Rotation paths and how fast each direction turns (degrees a step)
Each turn is a multiple of 5 degrees from 10 to 175, or 0.
Each row of a path follows its step; steps can be skipped.
path 1
step 1: [  5   7  -8  13  -6  -1 -31  -1  -9  -3   7   9 -14 -10  -4   1   7  14
   6  25  -3 -11   8   4  -2  32 -14   0  10  -2]
step 2: [-19 -14   3   5   2   0 -16  14   8   1  -7   1   2  10 -17  14  26  16
  15  24  -1   6  -7 -17  -3  -8   6 -11   7 -13]
step 3: [-20  -9  -8  10  -3  -8   4  25   3   3  -8 -19   5 -17  16  -3  11   7
 -26   1  -2   8   8  -2  -4  -8  -5  -8 -16 -25]
step 4: [ 19 -18 -19  10  14   4 -12   2 -20   1  -8  -8  11 -28  11   6  -3  -1
  -3  -5   2 -17  -4  -4   9  21 -13  -7   4 -14]
step 5: [ 13 -13  -6   2   5  11 -14  -1  10  -8  -8 -19 -10  -4 -29  24   3  10
  13  -7 -11  -5  -7 -18   8 -13 -22   4   5   3]
step 6: [  1  -5 -13  20  -2   0   3  -2  19   8  21 -13 -18  -9 -12   0  17  10
 -22  -5   0  13  11 -15  -5  -8   7  21 -11  -5]
step 7: [ 15  14 -27  19  23 -12   2  -3  -7  17   6   8  23 -12   4  14  13  -7
   1  -4   2   1   3  -2   3  -1  21   3   0 -12]
step 8: [ -2  30 -20   2  -8   0  -8   1   8 -10  -7   1  14  -6  -7  27  -7  -9
  13   2 -17  -8  14  -1  16  -8 -22  -2 -11  -1]
step 9: [ -8   6 -13   7 -16  19 -12   5   3 -12  28  10  -7  -5  -4 -10   2   8
   5  22  -3   4  13 -19   6  14 -14  20  -3  -3]
step 10: [-11   8  -8   3  19  -2  -2  19  -4   8  11  11  10   1  -6 -11  23  14
  12  11 -12   4 -14 -15 -17  -5   5   4  21 -21]
step 11: [ -9  14  -2   3  -3 -12   5  21  19   0 -11   1   0 -17   8   7  20  -2
  -4  -8 -13 -14   8   9 -11   1 -19 -24  -3 -21]
Directions:
[-5  9  2  1 -8  4 -4  4 -4 -6  0  4  6  6  3  0 -3 10 -1  5 -1 -3 -2 -2
 -4  4  4 -4 -1 -6] => 45
[-6  3  5 -5 -4 13 -5 -5 -5  1 -1 -1 -1 -2 -3  3 12 -3 -4  0  2  1  0 -5
  3  0  0  2  0  7] => 100
[ -1  -5   0  -4   1   5  -2  -2  -6  -4  -1   2   6  -4   3  -4 -12  -2
   0   0  -8  -1  -1  -6   2  -2  -8  10  -1  -1] => 80
[-3 -1  7  3 -4  3  1 -4 13 -2 -7 -4  3  2 -4  2 -1 -7  8 -3 -7 -2  2 -4
 -2 -1  1 -3 -3 -5] => 125
[ 9  4 -3  1 -4  4  3 -3 -5  3  1 -1 -1 -1 -6  5 -6  4 -1 -9 -1 -2  4 -5
 -1 -5 11  3 -6  1] => 40
[  1  -2  -3   2   2   2  -5   2   0  -3   5  -2 -10   9 -11  -4  -5  -2
   2   6  -2   2  -2  -7   2   3  -2  -5  -2   6] => 95
path 2
step 0: [ -3  -5 -13 -29 -21 -16  -6   2 -10  -7  -1   8   8 -11   0  -9   0  15
  -7  -9  -4   6  -3  -4 -13 -19 -12   4  16 -13]
step 1: [-10   2   4  10 -15 -11   1  -8   2 -18 -12   9  -1  12  15   4  14  -3
  19  -6  11   1 -21 -20 -12   2  -1  -9 -20   5]
step 2: [ 19  -4 -17 -26  -6 -10 -16   1  -1   1   0  17  13   9   4  -2  -9  -6
 -16  -5  12  -7  13 -10  -5  -1   5   6 -16 -14]
step 3: [-18  -7   5 -17  -9 -10  -9 -15  17  -9   4  19   7  -2  10   2  -1  15
  15   1   5   4 -22   8  -8 -13   0 -18   9   2]
step 4: [ 16  12 -16   9 -14  -6 -16 -14  -3 -11  -7  13  -2  18 -12  17   1 -19
   6  -7  12  -2   4 -13  -7  11   5 -13   0  -6]
step 5: [  9 -11  -8 -27   0 -25 -19  -6   1  -1   2  -1   2  -3   1   7  -4  15
  -4  15  -3  17  -1   7 -25 -12   3   7  -3  -3]
step 6: [-13   2   5  18 -21 -22  -9  -9   3  -8  -9  21   1  -2  -2   8  -3 -12
  15  -4  -8   7  -3   0   6  -9 -11 -22 -15   3]
step 7: [ 22  12 -16 -15 -12 -26 -15   4  -3 -10  -3  -5  -5  10   6   5  -2  -4
  -8   8   6 -18  -2  -4  -2   2 -12   9   3 -20]
step 8: [-22  -2  -3 -10 -30  -8   1  -4 -10  -8  -1  17   4  -3   9 -10   0   9
  -3  -1 -11  17 -15  -1 -25 -12  -3  -3   0   2]
step 10: [  4   4  -9 -35  -5 -21 -17  10   5   1  12  17   6   9  11 -11  -4  12
  -4 -15   6  -2  -2   4 -14  -1   6   4  -5  -1]
step 11: [-13  -6  -3   2 -16   8  -7 -31  11 -11  -3  22   2   4   7   7  -4 -11
   9  11   8  -3 -18  -4  -9  -8  -2 -22  -6   1]
Directions:
[  0   1   3   3   5  -8  -2   4   3  -4  -3  -2   2  -1  -5   0   5   3
   9 -12   0  -4  -3  -4   5   1  -5  -4   8   0] => 125
[ 2 -4  5 -1  8  0 -1 -7  6 -3 -2 -6 -4  0  5  4  5  4  1 11  2 -6 -9 -1
 -1 -2 -4  4 -1 -3] => 175
[ 9  0  1 -3  5 -6 -4  3  2  5  0  2  3  3  6 -2  1 -6 -9  0 -3  3  1 -4
 -1  7  2  8  8 -4] => 140
[ 1 -5  1  7 -6  3  1 -1  4  2 -4  1  6  3 -2  4  6 -8 -5  2  0 -4  0 -2
  0  9 -8 -7 -3  7] => 145
